One turn moves each row of this set onto another row. After a few examples, where does it send each row asked below?
rali: [17, 17, -20, -1, 19, -10, 18, -13, -9, -2, 16, 16, 8, 14, 22, 21, 3, -27, -3, 6, 18, 24, 9, -8, 13, 0, -6, 7]
mika: [-1, -1, -1, -9, -10, 18, -15, 22, -18, 13, 6, -23, -3, -16, 20, 4, -23, -12, -7, -2, 19, -6, -19, 11, -2, 14, 5, -20]
dide: [-1, 10, -12, 5, 7, -20, -5, -32, 5, 9, -12, 4, -22, -6, 25, 9, 23, -13, 17, 10, 7, -9, -15, -17, -4, 3, 5, 20]
gur: [13, 23, 3, 20, 10, -13, -21, -7, 11, 9, 6, -8, -3, 9, 37, 13, 9, -13, 18, 15, 35, -4, -11, 4, -4, 4, -4, 25]
Kemup: [4, 6, -24, -9, 15, -18, 21, -29, -4, 2, -4, 21, -9, -1, 19, 12, 13, -20, 3, 2, 4, 14, -3, -21, 8, 1, 6, 11]
fova: [7, 27, 3, 16, 14, -9, 2, 6, 17, 5, 16, -1, 12, 12, 39, 5, -4, -27, -3, -3, 31, 8, -4, 6, 8, 3, -11, 29]
situg: [5, -12, -38, -12, -14, 1, -28, -4, 3, 2, 4, 12, 3, 24, 25, 3, -13, -13, -38, -5, -10, 7, -14, -10, 6, 17, 2, -2]
Gemo: [-14, -12, 19, -11, -2, 23, -2, -3, -7, -10, 4, 19, -13, -4, 17, -20, -3, -4, -3, 16, -12, 14, 6, -3, -1, -21, 18, 7]
Nata: [5, -11, -25, -9, -17, -4, -43, -6, 14, 7, -6, 0, -5, 17, 31, 0, -18, 9, -24, 2, -3, -9, -18, -8, -7, 22, 0, 10]
boza: [9, -6, -15, -5, -20, -3, -42, 5, 18, 8, 0, 1, 4, 26, 35, 1, -24, -1, -24, -7, 2, -1, -16, -3, -4, 24, 2, 9]
Kon: [-12, -6, 22, -9, 1, 26, 1, 7, -4, -12, 11, 17, -6, 2, 19, -19, -12, -10, -7, 12, -9, 16, 11, 0, 1, -19, 11, 9]
Kapem: [12, 7, -25, -4, 14, -18, 10, -32, -11, 2, 0, 14, -12, -1, 17, 20, 19, -13, 6, 16, 7, 12, 1, -20, 4, -1, 1, 7]
zubi: [17, 27, -2, 15, 15, -6, -1, 3, 4, 2, 20, 3, 14, 20, 35, 15, -2, -27, 4, 5, 34, 14, 2, 6, 7, 4, -9, 18]
Duko: [2, -16, -39, -13, -13, -3, -33, -11, 6, 4, -2, 7, -7, 15, 26, 0, -12, 2, -32, 3, -11, -4, -17, -13, -1, 17, 1, 5]
zupes: [-1, -1, -9, -18, -8, 18, -1, 9, -24, 4, 2, -14, -11, -9, 9, 11, -25, -19, -4, -4, -6, -9, -1, -3, -6, 21, -1, -29]
des: [-17, -10, 20, -8, -3, 24, -12, -3, -4, -8, 1, 14, -16, -5, 20, -22, -1, -4, 6, 18, -8, 3, -1, 0, -6, -19, 20, 11]
nakem: [0, -2, 1, -11, -14, 12, -10, 6, -20, 11, -1, -22, -19, -18, 9, 10, -15, -13, -9, 1, -8, -10, -6, -8, -7, 17, -1, -27]
mup: [9, 18, -14, -3, 18, -11, 25, -7, 1, 1, 14, 18, 11, 9, 27, 10, -3, -28, -10, -7, 19, 24, 3, -7, 16, 1, -4, 15]
dizu: [-18, -4, 26, -2, -2, 27, -16, 5, 1, -10, 5, 9, -11, 1, 25, -23, -7, -6, 6, 17, -3, 0, 1, 7, -7, -17, 13, 16]
sata: [9, 11, -10, 8, 8, -20, -14, -29, 1, 9, -5, -2, -19, -3, 26, 17, 23, -5, 19, 22, 17, -4, -11, -13, -6, 2, 1, 17]
lafe: [-2, 0, -9, -17, -5, 21, -4, 20, -22, 5, 7, -15, 0, -7, 17, 7, -31, -19, -4, -6, 10, -6, -9, 9, -3, 20, 2, -24]
Guzom: [10, -6, -22, -6, -18, 1, -33, 7, 11, 3, 6, 10, 9, 32, 31, 2, -21, -15, -34, -10, -2, 8, -14, -3, 4, 20, 3, 1]
benez: [0, -3, 6, -6, -16, 13, -19, 14, -17, 17, 2, -28, -15, -22, 15, 7, -14, -9, -12, 2, 7, -9, -17, 0, -5, 13, 1, -23]
kal: [-14, 0, 26, -3, -1, 29, -7, 12, 1, -12, 12, 13, -5, 4, 25, -22, -14, -10, -2, 13, -4, 7, 8, 7, -4, -17, 9, 14]
nonu: [0, 23, 4, 21, 7, -14, -16, -10, 19, 10, 1, -9, -10, 3, 38, 4, 12, -17, 14, 8, 24, -13, -16, -1, -6, 4, -7, 32]

zupes goes to mika
nonu goes to Kemup
sata goes to rali
Now these:
Nata goes to situg
dizu goes to Gemo

